(in the rows, 128 means zero)
Each named turn below is shown by a few rows before and after it. Which turns, in which order, take the first row of each later pair to the second? The first pair is answered.
turn Q660:
[129 133 108 151 142 120 134 145 121 134 102 121] |-> [116 119 109 139 157 141 132 128 145 127 131 149]
[117 131 106 161 125 131 124 140 115 147  92 126] |-> [104 116 110 144 143 157 126 121 142 141 123 157]
[108 143 132 192 132 113  97 112 122 120 140 133] |-> [108 135 138 174 134 121  93 102 133 115 164 150]
turn Q31:
[148 151 104 140 140  77 168 172  98 102  71  75] |-> [170 127 121  62 121  82 171 140 132  77 159  96]
[ 95 145 142 105 137 158 115  74 142 127 188 168] |-> [ 73 163 119 183 156 156 115 103 112 154 110 149]
[141 107  90 139 147 106 150 135 155 115 114 107] |-> [154 114  94 130 131  98 149 140 146 111 117  98]
turn Q442:
[129 123  95 109 135  97 146 135 154  94 135 105] |-> [150 141 126 106  89  92 128 145 115 104 130 103]
[129 109 134 101 140 102 133 124 117 115 162  91] |-> [132 121 158 109 114 112 115 129  94 127 160  97]
[ 94 151 100 141 107 116 128 135 129  71 134  99] |-> [100 158 114 142  87 119 118 139 113  79 130 101]
[110 127 137 157 157 152 108 130 114 142  97 143] |-> [109 117 111 147 181 137 126 128 136 125 103 127]
turn Q429:
[139 159 163  97 107 148 111 120 119 115 154 141] |-> [129 141 107 103 164 126 143 120 162  95 142 117]
[120 152  97 132 128 111 136 140 119 134 103  91] |-> [120 160 123 137 106 125 120 141  98 144 103 105]
[148 119 130  95 121 152 151 114 166 110 134 122] |-> [123 122 121 142 145 171 146 118 161 128 101 137]
[170 133  69 125 129  44 159 149 120 100  70  29] |-> [127 153 107 207 118 105 118 160  67 157  19  86]
Then:
(two turns a pair)
[113 115 141 130 137 128 101  99 134 125 162 123] |-> [119 114 126 126 140 112 112 100 141 115 156 104] | Q429, Q442
[103 123 149 159 179 153 108 118 105 136  95 170] |-> [158 144 169 124 114  99 110 139  68 124  95 114] | Q429, Q660
[105 101  94 147 166 159 137 159 178 175 141 114] |-> [163 126 112 113  99 109 138 177 139 165 140  59] | Q442, Q442
[156 134 155 106 116 142 125 123 120 119 142 106] |-> [146 140 157 137 117 148 118 132 102 132 117 108] | Q442, Q660
[153 140 122 110 130 110 127 136 153 103 140 109] |-> [144 153 125 151 128 118 118 148 130 122 101 107] | Q442, Q660
[126 107 131 161 173 148 126 114 144 114  96 136] |-> [162 113 122 132 147 105 141 126 136  98  99  89] | Q442, Q31
[123 139 156 142 117 138 106 149 100 150 124 135] |-> [147 130 145  97 113 116 120 140 124 122 163 114] | Q660, Q429
[141 118 120  89 133 119 140 117 147 102 155 111] |-> [128 135 162 125 102 157 106 121 103 134 135 149] | Q429, Q429
[126 140 147 173 126 111 145 158 133 143  84 120] |-> [126 112 157 113 134 129 150 123 176 119 164 154] | Q31, Q31
[142 126 167 104  89 116 112 149 130  88 150 148] |-> [126 109 129 108 141 114 136 140 171  73 154 144] | Q442, Q429
[117  99 133 145 151 152 124  83 143 166 129 162] |-> [155  96 126  91 127 109 139  81 151 138 158 122] | Q442, Q660
[151 149 153  96  57 131 135 118 102 124 147 140] |-> [137 122 106  76 116 123 166 105 162  99 170 137] | Q442, Q429
[133 130  89 141 153 111 159 151 137 124 101  87] |-> [136 123  85 128 156 112 161 145 147 117 115  87] | Q31, Q660
[121 152 104 186 163 111 133 138 110 127  59 124] |-> [130 123  85 116 186 101 156 109 172  86 132 123] | Q660, Q442
[148 134 156  88 110 134 101 106 133 132 164 128] |-> [150 134 115  96 136  96 126 120 147 118 140  85] | Q429, Q442
[165 113 112  78 139 105 167 129 162 107 167  95] |-> [118 108 140 116 162 177 135 106 166 137 170 177] | Q429, Q660
[112 108 129 157 144 182 128 141 130 155 149 158] |-> [114 118 118 177 149 165 132 156 119 160 119 137] | Q31, Q442
[112 128 167 120  96 138 107 138 103 140 107 147] |-> [128 119 117 101 123  88 142 147 131 110 104  92] | Q429, Q660
[143 131 125 108 113 105 138 131 129 118 130 110] |-> [131 139 144 137 101 127 117 133 108 138 111 131] | Q429, Q429
[174 120 123 168 126 107 127 148 117 116 137 102] |-> [165 117 112 178 142 109 131 148 125 117 132 103] | Q660, Q442
[133 160 135 176 120  85 145 152 150 109  88 129] |-> [109 147 138 177 145 121 139 132 173 115 106 171] | Q442, Q660
[108 127 165 167 117 143  81  84 100 173 120 153] |-> [ 93 111 145 166 151 151  92  75 129 167 130 164] | Q31, Q442
[148 173 141 126 105 101 103 177  78 133  96 100] |-> [101 126  85 114 206 125 137 147 172 104 135 131] | Q31, Q429
[102 123 147 147 131 162  94 141 102 129 129 149] |-> [137 130 129 120 110 106 112 155  98 104 126  91] | Q429, Q660
[142 136 140 137 106 141 133 138 108 132  74 125] |-> [154 138 138 123 101 127 138 140 112 125  78 115] | Q31, Q660
[141 107 176  96 124 109 116 141 102  98 142 132] |-> [140 100 165  91 136 109 123 136 118  92 148 131] | Q660, Q31
[100 115 130 110 135 158 137 107 134 136 160 169] |-> [ 95 121 134 130 135 163 130 112 122 145 139 173] | Q31, Q660
[100 137 143 167 110 140 119 175  97 132  96 136] |-> [112 136 118 153 115 103 137 184 110 114  92  97] | Q429, Q660
[107 125 122 161 162 113 146 161 118 132  91 111] |-> [126 103 141  83 144 123 149 130 151 106 170 130] | Q31, Q31
[137 124 140  98 137 127 146 125 145 109 141 142] |-> [129 132 158 118 125 149 129 127 125 129 130 161] | Q429, Q429
[151 134 156 110  82 133 118 140 111 115 165 130] |-> [121 111 116 115 146 141 140 126 163 101 175 146] | Q31, Q442
[168 172 128 109  59  88 130 138 135 109 162 108] |-> [146 147 109  94 106 108 140 114 184  94 192 137] | Q31, Q442
[125 104 114  46 108  82 122 121 208  89 183 132] |-> [101  94  90  73 148  93 129 117 226  90 170 140] | Q660, Q31
[134 130  83 119 173  76 139 124 152 120 115  95] |-> [166 139 116  89 125  68 129 124 130 117 135  87] | Q660, Q442
[157 126 159  64  73 115 132 115 126 103 185  99] |-> [141 160 167 146  62 120 111 147  69 145 102  92] | Q442, Q660
[120 132  97 160 147 115 139 135 131 129  95 110] |-> [113 129 146 141 120 162 110 112 125 140 140 165] | Q660, Q429
[ 92 123 134 150 168 142 126 141 139 131 125 150] |-> [141 135 163  97 106 109 121 143 115 116 155 118] | Q31, Q31
[100 128 132 187 147 135 121 142 105 164  76 134] |-> [100  92 100 122 187 126 150 115 177 123 142 137] | Q660, Q442
[111 161 116 157 131 128 128 135 112 144  84 111] |-> [135 151 101 117 133  97 147 130 137 115 111  84] | Q429, Q429
[139 139 121  93 102  86 124 151 138 112 123  89] |-> [130 133 101  99 126  86 133 150 153 110 117  87] | Q442, Q429
[159 123 148 132 135 106 106 127 102 129 125 141] |-> [152 121 149 137 138 115 103 124 104 133 125 150] | Q442, Q31
[109 114 153 136 132 161 114  99 126 150 147 174] |-> [141 110 143  86 118 124 131  98 144 121 179 140] | Q429, Q442
[157  96 111  87 134 132 136 117 142 107 153 127] |-> [151 121  99 148 137 118 132 147 106 130  84 102] | Q31, Q31
[100  95 101 108 182 154 147  95 191 110 169 159] |-> [145 155 182 139  57 138 101 137  62 157 112 130] | Q31, Q429
[110 137 149 132 134 159 113 127 132 140 152 179] |-> [107 133 144 128 142 157 115 124 141 136 156 177] | Q442, Q429
[109 117  98 138 169 123 149 111 150 113 131 126] |-> [129 148 141 159 109 118 122 130  87 140  99 114] | Q31, Q429
[128 117 128 120 156 149 130 107 152 138 138 139] |-> [121 127 129 146 154 151 123 118 137 149 112 136] | Q442, Q429
[160  94 116  63 145 168 147  86 143 118 164 175] |-> [146 106  58 125 190 131 171 118 142 125  87 120] | Q31, Q442
[122 114 117  91 124 133 132 102 160 116 162 132] |-> [127 141 112 144 107 110 128 137 110 136  88  93] | Q31, Q31
[108 127 152 154 138 156 111 125 115 148 128 155] |-> [124 137 123 158 137 109 127 147 104 141  97 104] | Q442, Q31
[122 124 122 106 125 112 132 127 133 132 154  95] |-> [113 135 147 127 110 135 115 130 109 155 139 118] | Q429, Q429
[106 122 112 136 158 152 131 130 143 139 126 162] |-> [154 137 136  98  95 115 127 141 112 127 140 126] | Q31, Q31
[103 130 131 132 118 179 121  95 126 175 138 132] |-> [122 117  92 103 140 136 152 100 155 144 146  89] | Q442, Q442
[107 153 192  96 114 153 128 105 100  82 138 126] |-> [ 85 161 172 149 138 157 131 120  93  99  87 128] | Q31, Q31
[112 130 148  85 118 125 161  84 137 107 191 151] |-> [ 79 125 104 133 176 126 176  94 155 112 148 150] | Q442, Q429
[150 118 105 107 161  90 143 115 175 100 133 107] |-> [162 152 177 125  86 114  96 123 103 137 121 128] | Q442, Q442
[140 102  94 131 161 145 135 138 158 142 127 142] |-> [166 130 126 137 106 131 117 157 108 157 103 123] | Q31, Q429
[160 149 142  94  92 134 132 105 123 137 135 121] |-> [157 146 110 107 112 109 152 120 131 128 110  92] | Q429, Q442
[157 134 163 151 153 136 102 134 119 152  91 137] |-> [155 128 173 135 151 150  97 119 130 149 117 151] | Q31, Q442
[140 144 116 154 123 123 133 156 112 150 109 121] |-> [125 135 106 160 144 132 135 152 128 151 109 131] | Q442, Q442
[ 99 149 126 148 173 112 128 144 105 149  95 123] |-> [136 152 138  96 134  79 132 142 101 130 127  94] | Q442, Q31
[ 78 109 114 110 122 129 110 115 164 136 147 148] |-> [ 73 130 121 152 111 124 101 134 130 158 103 137] | Q429, Q31
[ 91 113 103 127 165 126 160  93 153 123 142 145] |-> [ 85 115 115 131 160 139 154  89 149 127 142 160] | Q429, Q442
[115 114 103 144 160  95 180 124  86 116  93 104] |-> [130 128 136 140 117  99 164 128  51 123  92 107] | Q442, Q429
[118 130 143 139 117 145 120 123 118 136 142 140] |-> [137 132 127 121 115 112 133 134 121 121 138 104] | Q429, Q660
[159 105 134  61  91 114 107 119 135 100 146  99] |-> [143 118  94 126 126  94 121 149 123 111  74  66] | Q429, Q31
[132 104 109  79 132 108 143 107 170 102 156 117] |-> [146 139 114 123 102  86 138 143 116 121  93  80] | Q442, Q660
[141 116 130  87 130 131 155 100 169  98 177 159] |-> [105 117  94 151 181 136 164 113 172 113 116 156] | Q442, Q429
[140  97 164  85 172 142 144 125 103 107 136 107] |-> [144 111 178 104 151 144 134 134  72 121 116 104] | Q660, Q442
[112 106 148 129 126 173 108 100 155 128 149 176] |-> [153 138 163 141  67 131 103 134  97 133 102 116] | Q31, Q31
[127 141 167 133 105 145 109 115 111 142 115 157] |-> [103 129 142 154 147 154 122 113 137 142 102 161] | Q660, Q442
[114 138 154 148 132 128 137 143 111 118 118 112] |-> [110 122 159 125 143 138 137 125 131 107 150 128] | Q31, Q31
[158 128  87 118 151 102 123 116 129 104 110  99] |-> [150 116  91 101 158 121 120 100 148  99 136 120] | Q660, Q660
[143 121 100 141 160  88 141 134 147 108 111  90] |-> [170 139 148 123  98  89 118 134 108 115 126  89] | Q31, Q442
[120 133 129 203 181 122 133 143 119 153  93 121] |-> [132 143 148 201 154 119 124 149  97 158  88 117] | Q660, Q31
[147 100 139 112  99 139 118 125 124  99 147 130] |-> [148 112 143 135  90 133 113 137 101 109 118 117] | Q442, Q660
[123 130 124  93 114 108 131 145 114 116 152 114] |-> [104 138 136 132 116 136 113 149  95 139 128 139] | Q429, Q429
[ 97 126 118 187 153 149 131 141 132 147  85 150] |-> [125 107 152 101 124 161 126 106 156 119 178 175] | Q660, Q429
[174 114 115 148 102 143 110 129 110 129 157 133] |-> [162 105  83 159 135 135 129 132 132 123 146 122] | Q429, Q31
[ 97 124  76 172 152 120 132 155 165 130  70  92] |-> [135 104 107  69 111 112 134 122 192  97 169 101] | Q31, Q31
[148 138 165  61  67 133 132 122 120 116 173 144] |-> [115 134  70 141 156  95 175 154 145 115  78  91] | Q429, Q31
[121 128 102 168 152 105 150 143 137 137  96 104] |-> [105 115 102 162 172 126 147 126 160 135 119 133] | Q442, Q660
[130 116 147  85 110 140 122 109 130 136 170 159] |-> [106 107  87 123 172 124 150 120 160 129 130 139] | Q31, Q442
[112 140 123 110 125 110 118 111  91 143 125 108] |-> [ 94 134 120 124 147 129 115 105 102 146 125 128] | Q442, Q442
[180 164 162 101 106 115 121 142 134 124 119  80] |-> [146 170 161 160 127 145 106 148 120 154  77 107] | Q429, Q429
[144 140 136  95 102 119 133 116 117 118 149 110] |-> [103 142 113 159 150 139 132 126 125 139 100 126] | Q31, Q31
[127 112 140  92 128 139 146 124 174 115 150 127] |-> [133 141 135 142 113 117 143 154 132 137  84  89] | Q31, Q31
[164 135 122 125 109  79 148 139 119 115 120  86] |-> [167 125 150  93  94 102 136 118 130 111 165 118] | Q31, Q442
[148 124 117 115  95 111 128 146 113 125 122 117] |-> [114 104 102 132 144 142 129 130 143 127 127 155] | Q31, Q429
[102 134 151 147  95 168 107 125  83 163 133 164] |-> [ 87 106  71 151 176 136 152 127 146 132 121 130] | Q429, Q429
[116 134  95 126 174 107 157 108 133 108 130 133] |-> [123 159 136 155 126 118 129 122  77 135 102 139] | Q31, Q429
[ 96 134 116 176 135 156 121 136  94 150  73 137] |-> [130 113 146  71 104 154 122  99 130 115 177 154] | Q31, Q31
[121  90 126 121 162 132 115 136 158 121 101 100] |-> [135  91 132  99 145 118 115 133 155 115 119  92] | Q442, Q31
[176 137 151  81  80  94 125 134 110 103 155 103] |-> [ 92 129 102 189 180 143 127 138 135 139  81 145] | Q31, Q31
[113 136 127 144 145 141 141 144 119 149  89 140] |-> [146 140 128 110 118 107 153 150 112 132 100 106] | Q442, Q31
[156 123 104 108 100 105 139 139 162 116 184 114] |-> [147 147  97 164  98  99 133 165 121 139 118  98] | Q429, Q31
[150 122 144  98 117 120 120 132 114 140 144  98] |-> [131 130 135 142 132 126 116 142 101 158 104  99] | Q660, Q442
[159 115 124 122  97  87 154 146 113 134 131 108] |-> [139 105 150 112  99 129 134 121 124 142 167 161] | Q442, Q31
[159 129 174 149  65  90 166 146 133 101 152 135] |-> [125 120 185 173  88 134 151 132 143 117 157 185] | Q442, Q31
[108 126 150 123  86 155 109 110 128 132 149 173] |-> [ 89 120  86 156 148 132 140 122 158 121 107 142] | Q429, Q31
[134 110  98  95 150 102 154 108 165 104 155 111] |-> [147 130  97 120 131  79 153 134 132 111 114  76] | Q31, Q442
[133 108 103  97 133  84 159 125 156  90 155  97] |-> [125 137 107 161 121  84 147 153 109 121  87  83] | Q442, Q660
[107 131 186 150  64 146  96 137  72 185 142 159] |-> [126 130 190 120  49 134 101 132  79 169 167 146] | Q660, Q31
[104 141 173 148 127 180 106 142  96 167 107 170] |-> [164 146 133 102 106  88 143 165 100 124 102  71] | Q429, Q660
[135 166 116  96 105 130 109 124  82 119 119 110] |-> [119 161 128  99 109 160  98 111  89 128 131 145] | Q442, Q31
[111 132 104 144 166 118 137 149 118 127  97 100] |-> [127 121 107  98 158 109 147 135 142 108 142  98] | Q660, Q442
[123 153 145 150 112 125 131 130  91 146  74 124] |-> [122 137 172 109 101 152 120 104 111 140 133 164] | Q31, Q442
[113 141 156 129 108 150 106 146 123 136 115 132] |-> [101 120 117 122 154 139 128 139 162 119 121 124] | Q442, Q442
[127 111  76 130 173 102 151 141 161 117 112 100] |-> [121 139 123 178 128 132 112 155  97 160  71 122] | Q31, Q429
[141 156 135 120 128 139 132 120 128 135 111 153] |-> [153 157 124 112 128 121 142 127 134 127 110 132] | Q429, Q660
[117 151 111 145 125  93 123 147 129 119 100 107] |-> [101 152 133 158 116 125 105 138 120 138 101 141] | Q429, Q442
[102 116 187 159  67 151 119  93 126  95 158 133] |-> [ 71  98 140 177 132 152 142  86 169  84 151 134] | Q31, Q442
[116 126 156 142 153 140 115 135  94 139 132 181] |-> [159 123 137  93 136  85 140 141 106 107 154 127] | Q31, Q429
[110 146 156 177 114 153  97 134  77 161  98 145] |-> [145 144 108 143 122  77 135 152  96 125  90  70] | Q429, Q660
[115 134 151 109  48 126  86 170 111 140 112 133] |-> [106 108  77 103 119  89 137 172 171 108 105  91] | Q429, Q660
[168 123 150  64 141 118 144 139 152 131 160 174] |-> [153 122 101 102 188 100 169 156 167 130 117 149] | Q31, Q442
[119 109 152 153 126 178  99 133 118 130 151 162] |-> [114  91 103 149 173 153 131 131 159 112 150 139] | Q429, Q429
[113 139 133 169 116 134  92 139 111 132  84 139] |-> [102 113 129 130 141 157  99 110 159 114 141 173] | Q442, Q660
[137 136 161 148 115 142 117 155  95 144 125 136] |-> [158 124 151 105 112 121 134 148 115 119 159 116] | Q660, Q429
[119 125 156 107 139 151 127 118 129 132 140 165] |-> [144 133 161  88 113 125 133 125 116 123 141 137] | Q31, Q429
[144 123 158 132 110 111 132 112 164 135 163 121] |-> [148 137 161 151  98 100 129 127 141 144 135 104] | Q442, Q660
[115 134 110  74 109 114  87 117 143 134 141 168] |-> [109 149 104 119 107 101  84 139 112 152  84 144] | Q31, Q31
[115 134 184 122 109 180 100 164  66 122 128 158] |-> [ 96 132 161 152 139 181 106 170  72 128 102 158] | Q660, Q660
[139 133 161 117 121 146 104 109 125 140 144 154] |-> [134 144 155 147 120 139 103 126 104 151 110 140] | Q31, Q31
[ 91 101 128 114 102 142 132 125 114 139 139 151] |-> [100  93 107  98 118 122 149 126 133 123 144 129] | Q442, Q442
[145 129 142 124 146 104 141 131 121 133 176 103] |-> [117 130 155 156 157 139 127 127 114 153 163 136] | Q31, Q429
[116 135 144 164 137 153 115 130 110 152  99 151] |-> [131 119  98 136 169 111 151 134 149 118 110 107] | Q442, Q442
[138 109 137 128 130 140 122 129 142 118 128 143] |-> [142 113 143 129 120 139 119 131 134 120 127 139] | Q660, Q442
[121 122 155 148 105 168  99 131 106 161 107 151] |-> [155 119 159  92  80 141 109 123 118 136 150 131] | Q429, Q442
[119 115 108 125 156 127 142 128 159 124 132 115] |-> [134 135 122 137 123 112 135 145 120 132 103  93] | Q31, Q442
[122 145 160 140  81 141 113 153  75 147  65 120] |-> [107 114 179  89  97 183 109 112 125 130 144 177] | Q31, Q442
